Y: rows in a few groups, each row roughly a mix of its group's directions
Y (132 x 10)
[[-10   0   6 -21   4  25  27 -21 -28   3]
 [-33   7  -1 -32 -12  -5   0 -21 -11 -17]
 [ 16 -12   4  28  13 -11  -3  31 -14 -21]
 [  1  15 -11 -18 -20   0  10 -38 -11 -20]
 [-23  30  38 -11   4   6  -3   1   3   8]
 [-26  10 -26 -18 -10   1   2 -24  -5 -25]
 [  1  -5  10  -7 -16  31 -23 -34  -3   6]
 [ 15 -39 -11 -11  -6   9  23  17   6 -14]
 [ 19  15   7  33  -1  17  -8  19  23  11]
 [-16   4 -13 -15  -3 -37  13 -13 -13 -24]
 [ 27  -7   8   3  32 -23   4   8 -10  24]
 [ -2  -8 -29   4 -31  -5  -8   6 -14 -30]
 [-26  15  20  -1  -4  30  -9 -27  -2   8]
 [ -8 -17 -29   1  10  29  -1  23  -4 -21]
 [ 24  -6 -30  18  11 -18   3  23  -1 -18]
 [-25  13  -7 -31 -12  13   6 -14   9  27]
 [ 27   0  24  15 -10  26  -3  13   3  26]
 [-23  -9 -18 -19   9  23  -8 -18 -10 -27]
 [  0 -22  -2  21  22   1 -11  10  -9 -37]
 [-19  13  -7   7 -29  29 -11   0   6 -26]
 [ 33 -39   5   5  -3  13  11   8   2   9]
 [ 13 -16 -10   7 -21  22 -25 -24 -15 -13]
 [ 11 -42  12 -13  20   1  22  -1  -6   0]
 [-11 -14   5 -25  14  12  26  27   5  20]
 [ -4 -18  24 -12  34 -17   7   8 -13  19]
 [-15  39  21  12  -4  -6 -22  -7  10  11]
 [ 17 -31  13 -11  15   7   6   1 -17  31]
 [-21 -33  -4 -25  17  21 -11   0   3  12]
 [-35  -8  28 -15  -2  26   1   8   2  11]
 [-24  14  -6 -25 -13  20   4 -28  12  14]
 [  5  17 -26  -4 -18  33   1  22   5  14]
 [ 22   5 -17   9  -4  37  -1  21   9  19]
 [  9 -29 -20  -2  22  16   5  24   2 -21]
 [ 26  -1 -18  14   2  39  -1  14   8  14]
 [-22  -2   2   8 -24  18  -5  -2   0 -40]
 [-18  28 -23 -15 -22  24   1  13   0   4]
 [-20 -22 -21 -12 -11  10  -2  -3  21 -31]
 [-26  -3   6 -33   2 -21  15 -10 -22   2]
 [ 42   5 -13  25   7 -13 -13  11   2   3]
 [-12  -4  42   7  24  10   2  12  -6  18]
 [ 22  -3 -33  15  12 -28  -8 -12  -9   9]
 [ 30   2  -9  12   3  37  -1  14   8  19]
 [-30  -4  19 -10  20   9  24  -8 -26  -2]
 [-27   1  17  11  -6  35  -4   8   2 -26]
 [  3 -21 -10  37   2  12 -26 -10   7 -16]
 [  8 -11  12  14  22 -27   7  19 -22 -22]
 [-19 -11  13  -6   7 -37   5 -22  -9 -20]
 [-33  11  12 -18 -10  16   4 -28 -13 -12]
 [ 22  15  12  24   0  14 -11  27  13  21]
 [  4 -28  -5  13  26  -4   2  20  -8 -31]
 [-24  27  32  -5   2  11  -8  -5   9  22]
 [ 22 -21 -17  11  -9  -3  -6 -22 -15 -32]
 [ -8  42  -7  16 -10 -14 -18  14  13   6]
 [ 15 -23 -29 -18  19  10  10  -1 -21 -15]
 [  1  11  21 -16  28 -15  13 -10   6  31]
 [ 24   2 -22  16  -4  27  -2  27  13  14]
 [-23   4 -33 -12 -27 -17   2   2   1 -18]
 [  8 -29  -5  -2  34 -13  13  17 -14 -15]
 [  6 -38   7 -22  -4  19  25  -6  -4   2]
 [  7 -40  17 -18   7  22  17  -9   0  -2]
 [  6 -19  19  18  28 -12   5  22 -21 -14]
 [-22  -7  12 -32  -3   2  17 -22 -24   6]
 [ 29  -3 -21  15  -4  33  -1  17  10  13]
 [-27  31  32 -11  13   2  -2   4  -8   3]
 [ 31 -26 -30   2   5 -11   3 -12 -11 -13]
 [ 21   3 -30  12 -31   5  -6 -10  15 -17]
 [-31   4  -2 -24 -15  -2   3 -28  -5 -24]
 [ 32  23  15  30   2  -8   6   7   0  16]
 [-18   5  25 -29   5  25  15  18   8   7]
 [ -1   6 -27  -5 -20  -8  -3  18  -1 -39]
 [  3  21 -24  -7 -17  42   0   4   3   6]
 [-21  18  -2 -23 -29   9  -5 -27  11   2]
 [ 36  11 -15  15   3 -30  -8  13  -9  -1]
 [-23  40  11  15  -1 -17 -13  13  -1  -1]
 [  6 -16   3 -45  -4 -23  15  -2 -10  -2]
 [ 29  11  10  35   2   2  -1  19  10  20]
 [-26  19  22 -28  -8   3  -1 -26  -4   7]
 [-16  -6  36   2  12 -23   1 -24  -8 -14]
 [ 17  -3  24  26  12  22 -23  -5  19   5]
 [ 27 -24   9  11 -13   8   4  23  22  18]
 [-24   5  18 -27  17  -9   2  19 -13  24]
 [ 24  -7  24  -4  25 -19  -3  -8  -7  28]
 [ 30  -6   4  24  24   7  -2  18   3  26]
 [  2 -41  12 -12  18  19  15   3  -5 -12]
 [  0  20 -15  23 -27   3 -27 -21   2  -7]
 [ 21 -11 -14  -1 -23   3 -14 -35  12 -15]
 [ 12   3  21   4  27 -17  11  -9   0  36]
 [ -9   8 -28   6 -31 -20   8  -2   2 -28]
 [-32   2 -10  -5 -20  31   0 -10  -2 -23]
 [ 25 -14   5  23  26 -22   5  12 -13 -15]
 [-22  -1  -6 -33 -12 -16   8 -19 -13 -23]
 [  3  -4  38  11  27  23  -4   2  -1  17]
 [  2   6 -12   7 -39  16 -22 -10   4 -22]
 [  1 -10  40   4  22 -29  -3  -8  -4   3]
 [ 11   5 -29   7  -1  34  14  25  -2  10]
 [ -8  39  16  16  -1 -12 -25 -15   4  10]
 [ 38 -16 -31   1   8 -11   9 -11  -2  -6]
 [ 12  13  30  -2  24  -3   1  -8  20  30]
 [ 17   6  -7 -17   5 -30   2   9   2  39]
 [-21   0  24 -21   8  -5   3 -26 -14  26]
 [ -1  -8   6  15  10 -24   8  27 -19 -32]
 [ -9   5  -6  26   5  24   1 -35  -6 -20]
 [ -1  -3 -25  14 -25   2 -10  26  -5 -28]
 [ 43  -3 -16  26   5 -13 -11   7   3  -1]
 [-27  10  31 -27   9   1  -3 -16 -13   9]
 [ 29   3 -22  13  -6  25   2  25   9  16]
 [ 40   3 -22  24  -6 -12 -11   2  10  -6]
 [ 19   5   1 -17   9 -14  -3 -13   6  44]
 [-39  -5  23 -22   2  20   9 -10  -2   4]
 [-11  12  12 -24  -9   6  16  -4   7  41]
 [ 18 -22   7  25  20 -12   1  29 -12 -12]
 [ 24 -25 -21   7  -4   2  -4 -16 -12 -31]
 [ 25  -1  18  24   9   9  -1  13  13  33]
 [ 17 -42  -9 -18   9  17  18   0   1   0]
 [  8 -27  -4  15 -21  27 -24  -3  -8 -15]
 [ 16  13 -32  10 -34   1 -13  -6  16   2]
 [ 23 -22 -32   0  -2  -9  10  10  -9 -26]
 [ 27 -19  23  23  20  15  -5   4   8  16]
 [ 32 -11  -1  28  14  13  -2  20  13  15]
 [-41  18   8 -20  -4 -12 -10 -10 -14  12]
 [ 24  10  14  22   6  16  -8  23  14  26]
 [-28   0  -8 -33 -12 -13   3 -14 -12 -22]
 [  4 -30 -32  -4  15 -14  -2  23  -6 -12]
 [ 27 -15 -35  12 -17 -11  -3  -8  -1 -18]
 [ 12  10  11  12  27 -23  16  23  23  10]
 [  8  12 -17  15  11 -43   4  20   2  -2]
 [-21 -14 -20   3 -16  15   9 -14  -1 -36]
 [-28 -11 -13 -30  -3   3   1 -19 -10 -26]
 [ -9  25  25   1   7  -5  -9   4  24  33]
 [-10  -6  28  15  16   8  -4  26 -23 -20]
 [ -7  37  -7  23  -9 -20 -20  10  11   6]
 [  2  10 -19  14 -11  28  -9   3   8 -38]]

the two rows of each list that fit no group, in list order (the others fit one group, some only roughly)
- j_237: [-26  -1  20 -22  18  21  17  17  -3  14]
- j_30: [ 28  -5  -5  20   9  -4 -16  30  20  16]
- j_572: [  2  -8 -19 -13 -23 -17   1 -36  -2 -21]
- j_829: [-16  20  22   4 -16 -19 -13 -34   4  -2]
- j_240: [-15  20  18 -19  14 -12  12  11  16  31]
- j_756: [24 -2 37 22 14  9 -6 10  4 16]
- j_299: [ 20  -5 -21  17  -8 -17 -14  -9 -11 -35]
- j_790: [ 21  -4  17  32   2  -9   3  25  -3 -25]
- j_177: [-24  -4  20 -26  15  -3  12 -21 -25   0]
- j_965: [ 13 -14  27  19  31   2  -4  20   5  17]
- j_531: [-19  -5 -16 -23 -14 -16   8 -14   0 -36]
- j_181: [  4  -1  43  14   7  23 -16 -11   7   9]
 : j_829; j_790
- j_407: [ 12   9 -35  15 -29   6  -5   8  17 -14]
- j_878: [-24  29  26   5 -11  19 -13   4  17  10]
- j_910: [ 12   4 -14  11  -6  39   5  10  24  21]
- j_241: [ 13 -38 -18  -7  23  -7  16   6 -16  -8]
- j_673: [ -7 -10  37   1  32   8  -9   6  -2  20]
- j_432: [-13 -19 -13 -34  -7 -16   9 -11 -16 -22]
- j_461: [22  0 -5 14 13  6  3 31 -2 36]
- j_139: [ -7  18 -39  -1 -27  -3   2   1   5 -21]
- j_49: [-27  10  41  -4   7  16  -2   1   7  14]
- j_958: [-35  16  -7 -28 -16   6   7 -13 -14 -11]
 : j_910; j_461
- j_908: [ 42  -2   1  22  13  -2 -13  -6  11  18]
- j_562: [-28 -20 -14 -33  13  -5  17   2 -10  -9]
- j_356: [ 31 -16  -7   2  17 -24   4  12   2  29]
- j_578: [ 24 -13   6  34  24  11 -11  12  14   3]
- j_740: [-25   2  37 -12  21  -5  -1   7  -7  20]
- j_160: [-10  19  26 -10 -17  20  -7 -24  11  22]
- j_581: [  9   5  29  23  -2  13 -13  25  13  22]
- j_39: [-24  35  19  -8 -13  16 -10   2  15  14]
- j_481: [ 25 -36 -21   7  13   8  -1 -15  -9 -13]
- j_744: [ -1 -14 -37  -9  -9  -7  -2 -18 -11 -31]
 : j_562; j_744
